In the data rows, zero lies at 4.5, halfway between 4 and 5.
Some points:
[6 3 4 6 5 6 2 6 5 3 3 4 5 5 5 6 4 6 5 5 2 6 8 6 5 5 4 4 5 4 6 4 6 6 6 3 3
 3 3 4 5 4 4 9 5 9 7 8 4 6 5 4 7 8 7 3 8 2 4 5 5 4 4 6]
[3 5 4 6 8 8 6 3 0 4 3 5 5 5 5 4 5 7 6 4 6 3 4 3 4 5 3 4 4 3 8 8 4 5 5 5 4
 4 5 5 6 5 5 3 1 4 5 2 7 9 2 6 5 3 2 4 3 0 2 5 4 4 5 5]
[4 5 3 3 5 2 6 7 5 5 5 5 7 5 2 1 1 4 4 3 4 5 4 3 4 6 4 4 5 1 6 4 5 3 5 5 3
 2 1 3 7 8 5 3 4 5 5 4 1 1 4 5 5 3 3 4 4 4 4 4 7 5 7 8]
[5 5 6 8 2 1 7 6 1 3 3 5 6 3 1 2 5 2 5 6 6 4 5 5 3 4 5 4 4 6 6 7 6 5 6 5 2
 2 4 5 4 5 5 4 5 5 4 4 7 4 5 4 7 6 5 5 4 4 6 2 3 2 4 1]
[4 5 6 4 6 5 4 4 4 4 4 8 2 6 6 7 1 4 4 4 6 6 5 5 9 9 6 5 5 8 4 5 4 4 7 8 3
 6 3 6 2 8 1 5 5 5 4 3 7 5 4 5 4 5 5 6 4 5 5 3 7 5 7 4]
[2 0 4 5 5 5 8 2 5 5 4 4 5 4 5 5 5 4 4 2 3 3 6 3 4 5 5 4 4 5 4 5 4 6 6 5 3
 3 3 5 5 4 4 8 3 1 0 6 4 5 6 6 4 5 4 6 8 9 5 4 4 4 4 5]
[7 9 2 2 4 4 8 2 4 9 6 4 3 5 4 4 4 4 2 3 3 5 7 6 4 4 5 5 5 5 5 6 5 6 6 5 6
 4 4 4 4 3 3 6 5 6 2 3 5 5 4 1 6 2 4 6 6 3 0 3 3 3 2 4]
[5 5 2 3 4 0 6 8 6 7 8 3 3 2 8 7 9 4 5 2 4 5 4 2 7 5 1 5 3 6 3 4 4 5 4 4 5
 5 6 3 2 3 3 4 3 5 5 5 5 5 4 7 4 5 5 4 4 4 5 2 3 1 5 4]
[4 4 4 5 3 5 4 5 5 5 5 6 8 6 2 3 3 4 3 5 5 6 4 5 3 3 0 3 2 3 3 6 4 4 2 1 4
 5 5 2 0 5 0 4 4 4 5 5 3 6 4 4 3 5 4 5 5 4 4 8 6 6 3 4]
[5 4 4 5 5 5 4 5 5 5 4 9 5 6 5 5 6 7 4 7 5 2 2 2 4 5 5 4 4 4 3 3 4 9 5 9 5
 4 6 3 5 4 3 2 7 6 4 4 6 3 6 4 7 5 5 5 3 6 4 6 5 6 5 6]
[4 4 5 5 5 4 4 4 6 5 5 8 4 7 5 5 6 5 4 6 2 2 3 0 4 5 4 5 5 4 4 4 4 0 3 0 4
 4 5 7 8 9 6 4 3 5 5 5 6 5 5 3 5 4 5 5 4 4 4 3 3 4 3 3]
[5 4 5 4 4 5 5 4 6 3 6 6 7 4 5 2 4 6 6 6 8 9 6 5 7 5 3 4 7 3 4 3 2 8 6 3 5
 6 3 3 5 4 8 5 4 4 5 4 6 6 5 3 3 3 5 6 4 5 5 3 5 3 3 2]
[4 5 5 5 4 6 3 4 5 3 4 4 8 9 6 5 6 2 3 6 2 8 7 2 4 5 7 4 4 5 7 4 7 2 7 5 6
 5 4 0 4 2 3 4 5 3 4 4 8 6 5 5 6 3 4 3 3 6 4 5 4 5 4 5]
[5 5 3 6 4 7 4 4 4 5 5 4 4 4 4 3 0 5 5 5 5 4 4 4 8 7 8 0 0 3 4 3 4 4 5 5 6
 6 6 5 6 6 7 4 5 5 4 5 4 4 5 5 5 5 5 4 4 4 5 4 2 4 2 3]
[8 5 3 3 6 3 4 0 2 1 1 4 4 4 4 4 5 2 3 3 4 4 5 5 5 4 5 5 5 5 5 7 4 5 3 4 5
 5 4 4 5 4 5 6 5 9 7 9 4 3 5 5 0 1 1 4 2 6 4 5 4 4 5 5]
[4 7 5 4 5 5 5 4 1 5 5 4 8 7 5 4 4 7 5 7 5 4 7 6 5 6 5 5 6 4 3 2 1 3 1 3 6
 6 7 6 4 3 4 7 5 4 4 6 2 0 6 7 7 6 4 5 5 6 6 4 4 3 5 4]
[0 0 4 4 5 4 6 5 6 8 7 4 4 4 4 4 4 4 5 5 6 5 5 7 4 5 5 4 5 4 4 3 4 4 4 5 5
 4 4 4 4 5 4 7 9 9 9 5 6 5 2 2 6 1 2 3 2 2 2 4 4 4 4 4]
[5 4 2 3 0 3 6 7 5 4 4 6 4 6 5 6 7 5 4 5 5 6 5 5 2 8 7 0 5 1 6 6 5 4 3 4 5
 6 5 8 6 4 5 4 4 4 5 4 3 4 4 4 2 4 4 3 3 4 3 5 5 5 7 4]
[3 8 4 2 3 3 6 3 7 3 7 2 5 5 5 6 4 6 7 8 7 1 0 4 5 5 5 5 3 4 6 5 6 3 4 4 1
 2 3 5 4 5 6 5 8 5 3 7 7 7 3 4 4 4 5 3 5 6 3 6 6 6 4 5]
[6 5 5 5 4 4 6 5 4 4 5 6 1 3 5 5 4 5 5 5 7 7 6 6 0 0 3 4 2 4 3 3 2 1 2 3 5
 4 4 4 6 4 5 5 5 5 4 4 7 6 6 6 5 5 5 5 4 5 5 7 6 8 8 7]
[5 2 6 5 8 4 5 5 2 5 1 4 4 5 4 5 5 5 5 6 5 7 6 6 5 5 5 5 4 5 3 4 5 4 4 3 3
 5 4 4 5 3 5 0 6 4 0 8 4 3 0 2 2 6 6 2 4 2 1 3 5 4 4 4]
[5 4 5 5 5 4 4 4 6 5 7 3 4 7 2 4 0 5 6 5 4 3 6 2 0 1 2 5 5 5 4 4 6 6 7 8 4
 6 5 6 3 4 4 4 4 5 5 4 3 5 4 5 3 4 5 3 3 4 5 3 2 3 6 2]
[4 5 5 4 5 4 3 7 6 5 5 6 3 5 0 2 3 4 4 4 4 4 4 4 9 5 9 7 4 2 5 4 3 6 5 4 4
 3 7 5 4 0 4 5 3 4 4 5 5 8 5 3 3 5 3 5 4 3 5 6 5 4 8 5]
[5 4 3 4 5 5 4 3 6 5 5 3 3 5 4 5 4 4 6 5 5 5 5 9 5 5 5 5 5 4 5 5 6 3 3 5 4
 4 3 4 4 4 4 0 0 3 7 4 5 4 7 4 9 5 5 6 8 6 7 5 4 4 4 5]
[6 5 5 4 5 3 4 5 6 6 5 6 5 4 5 4 5 5 7 8 4 5 6 7 5 4 5 5 4 5 5 5 5 5 5 5 3
 4 4 3 3 5 5 7 0 4 0 3 4 2 3 2 3 2 2 0 1 3 3 5 4 6 4 5]
[4 4 6 4 4 5 5 5 4 4 4 5 5 5 4 9 5 5 5 4 5 4 4 4 9 0 6 4 3 0 5 6 5 4 5 4 6
 7 5 7 4 6 4 5 5 4 5 4 3 3 4 4 5 4 3 4 5 5 4 2 4 3 4 5]
[6 3 4 4 5 5 3 4 5 4 4 4 3 4 5 5 4 5 5 4 5 0 5 4 4 5 5 4 5 4 5 5 5 3 3 0 5
 5 3 2 3 2 4 4 7 7 3 0 4 4 4 5 4 5 4 4 4 5 5 4 5 4 4 4]
[4 5 1 1 0 7 3 5 3 5 0 3 3 3 5 7 4 5 3 4 5 5 4 3 3 4 3 9 5 6 3 1 3 4 5 5 2
 2 4 5 4 5 5 4 5 4 4 4 3 5 4 5 3 4 2 3 4 3 4 4 2 5 3 3]
[4 4 2 3 3 5 2 5 5 3 4 5 5 5 6 0 2 6 4 3 4 6 1 5 4 1 1 6 5 9 7 7 6 3 3 5 7
 5 5 6 6 4 5 6 4 4 4 5 5 3 2 2 6 5 6 6 3 5 5 4 6 3 7 3]
[5 6 6 5 7 5 3 7 5 4 3 4 6 4 4 4 4 5 5 5 7 4 2 6 4 5 6 3 8 5 2 4 6 3 4 5 7
 4 1 6 5 5 4 6 5 3 4 6 5 7 3 8 3 5 5 5 4 5 2 4 0 3 2 5]
[9 5 4 4 6 4 5 5 5 7 4 6 4 5 5 4 5 4 4 4 4 1 5 4 5 5 5 4 4 5 3 5 4 4 5 4 2
 4 3 3 5 4 5 8 8 0 9 7 6 4 3 4 4 4 3 4 4 4 5 5 5 5 5 5]
[7 5 8 9 2 9 9 9 8 8 9 5 5 5 5 5 5 5 5 4 5 5 4 4 6 5 6 9 7 8 6 6 5 4 3 4 4
 5 4 5 5 4 5 4 4 6 5 5 4 3 4 5 2 4 4 3 3 4 4 5 5 5 5 5]
[4 6 7 7 9 8 3 6 6 6 4 3 4 4 7 5 7 3 2 4 4 5 4 4 2 3 4 3 2 2 4 3 3 3 4 6 2
 1 2 6 3 4 4 5 4 5 4 4 3 4 5 2 4 3 4 6 4 5 5 4 6 3 5 2]
[3 5 4 5 6 6 4 6 3 4 4 1 2 2 2 4 5 4 4 6 5 3 5 2 3 4 3 3 7 7 3 4 4 4 7 4 7
 8 6 4 3 5 8 5 3 4 5 6 4 2 5 3 6 5 4 5 5 6 3 6 7 5 4 5]
[4 5 5 4 4 4 5 6 4 3 6 6 7 4 6 6 3 2 1 1 1 2 2 9 3 5 4 5 5 4 4 3 2 5 8 4 6
 6 6 5 5 4 7 2 4 4 4 5 7 5 4 5 3 5 3 4 5 3 5 5 6 5 4 5]
[5 5 7 4 7 4 6 5 7 6 3 4 3 3 4 3 5 6 6 4 4 6 4 6 3 6 5 6 5 2 8 6 6 3 5 7 5
 7 9 3 4 6 4 6 6 5 5 5 3 6 5 5 5 5 6 5 4 5 7 4 2 6 3 4]
[3 6 4 6 3 4 3 2 4 7 3 6 7 5 5 2 7 3 5 4 5 3 5 3 6 3 4 4 6 6 2 6 5 4 3 6 5
 6 5 5 5 5 8 5 5 5 4 3 3 5 4 6 4 4 7 3 8 2 7 4 5 9 5 6]
[4 6 5 5 4 4 3 4 4 5 5 1 2 2 3 5 4 2 2 4 1 7 7 6 6 5 3 5 5 4 5 5 5 9 0 3 4
 5 5 6 7 9 7 4 6 2 4 2 6 5 3 5 5 5 5 4 3 7 5 6 5 5 5 6]
[5 5 8 8 3 4 5 0 3 0 5 3 3 3 5 4 5 4 5 2 3 5 2 3 5 5 5 4 5 4 4 2 3 4 4 5 4
 3 5 3 4 3 2 6 4 3 5 3 2 2 4 2 5 3 8 4 4 1 1 5 4 5 5 5]
[5 4 4 4 5 3 3 4 4 3 6 4 5 4 7 6 7 4 6 5 6 5 7 5 4 6 6 8 4 7 5 5 5 5 6 6 8
 4 4 8 6 7 4 4 6 3 5 4 0 6 5 3 4 4 2 4 4 3 5 8 5 3 4 3]
There is one direction along which these points spread out most. Take the direction at right angles to it along which they spread out most. Go by this last direction. How far along it is each point below, from 0 to 99? The average is 50, and the first point in the table lies past the average. One standard deviation of the points above along it is 16.
[5 4 4 5 5 5 4 5 5 5 4 9 5 6 5 5 6 7 4 7 5 2 2 2 4 5 5 4 4 4 3 3 4 9 5 9 5
 4 6 3 5 4 3 2 7 6 4 4 6 3 6 4 7 5 5 5 3 6 4 6 5 6 5 6] 73
[5 5 2 3 4 0 6 8 6 7 8 3 3 2 8 7 9 4 5 2 4 5 4 2 7 5 1 5 3 6 3 4 4 5 4 4 5
 5 6 3 2 3 3 4 3 5 5 5 5 5 4 7 4 5 5 4 4 4 5 2 3 1 5 4] 44
[5 6 6 5 7 5 3 7 5 4 3 4 6 4 4 4 4 5 5 5 7 4 2 6 4 5 6 3 8 5 2 4 6 3 4 5 7
 4 1 6 5 5 4 6 5 3 4 6 5 7 3 8 3 5 5 5 4 5 2 4 0 3 2 5] 60
[5 5 7 4 7 4 6 5 7 6 3 4 3 3 4 3 5 6 6 4 4 6 4 6 3 6 5 6 5 2 8 6 6 3 5 7 5
 7 9 3 4 6 4 6 6 5 5 5 3 6 5 5 5 5 6 5 4 5 7 4 2 6 3 4] 70
[4 5 5 4 4 4 5 6 4 3 6 6 7 4 6 6 3 2 1 1 1 2 2 9 3 5 4 5 5 4 4 3 2 5 8 4 6
 6 6 5 5 4 7 2 4 4 4 5 7 5 4 5 3 5 3 4 5 3 5 5 6 5 4 5] 48
[4 5 6 4 6 5 4 4 4 4 4 8 2 6 6 7 1 4 4 4 6 6 5 5 9 9 6 5 5 8 4 5 4 4 7 8 3
 6 3 6 2 8 1 5 5 5 4 3 7 5 4 5 4 5 5 6 4 5 5 3 7 5 7 4] 86
[6 5 5 4 5 3 4 5 6 6 5 6 5 4 5 4 5 5 7 8 4 5 6 7 5 4 5 5 4 5 5 5 5 5 5 5 3
 4 4 3 3 5 5 7 0 4 0 3 4 2 3 2 3 2 2 0 1 3 3 5 4 6 4 5] 39
[4 6 5 5 4 4 3 4 4 5 5 1 2 2 3 5 4 2 2 4 1 7 7 6 6 5 3 5 5 4 5 5 5 9 0 3 4
 5 5 6 7 9 7 4 6 2 4 2 6 5 3 5 5 5 5 4 3 7 5 6 5 5 5 6] 40
[5 5 6 8 2 1 7 6 1 3 3 5 6 3 1 2 5 2 5 6 6 4 5 5 3 4 5 4 4 6 6 7 6 5 6 5 2
 2 4 5 4 5 5 4 5 5 4 4 7 4 5 4 7 6 5 5 4 4 6 2 3 2 4 1] 56
[4 4 2 3 3 5 2 5 5 3 4 5 5 5 6 0 2 6 4 3 4 6 1 5 4 1 1 6 5 9 7 7 6 3 3 5 7
 5 5 6 6 4 5 6 4 4 4 5 5 3 2 2 6 5 6 6 3 5 5 4 6 3 7 3] 33
[7 5 8 9 2 9 9 9 8 8 9 5 5 5 5 5 5 5 5 4 5 5 4 4 6 5 6 9 7 8 6 6 5 4 3 4 4
 5 4 5 5 4 5 4 4 6 5 5 4 3 4 5 2 4 4 3 3 4 4 5 5 5 5 5] 69
[4 4 4 5 3 5 4 5 5 5 5 6 8 6 2 3 3 4 3 5 5 6 4 5 3 3 0 3 2 3 3 6 4 4 2 1 4
 5 5 2 0 5 0 4 4 4 5 5 3 6 4 4 3 5 4 5 5 4 4 8 6 6 3 4] 35
[4 4 5 5 5 4 4 4 6 5 5 8 4 7 5 5 6 5 4 6 2 2 3 0 4 5 4 5 5 4 4 4 4 0 3 0 4
 4 5 7 8 9 6 4 3 5 5 5 6 5 5 3 5 4 5 5 4 4 4 3 3 4 3 3] 54
[3 5 4 5 6 6 4 6 3 4 4 1 2 2 2 4 5 4 4 6 5 3 5 2 3 4 3 3 7 7 3 4 4 4 7 4 7
 8 6 4 3 5 8 5 3 4 5 6 4 2 5 3 6 5 4 5 5 6 3 6 7 5 4 5] 41
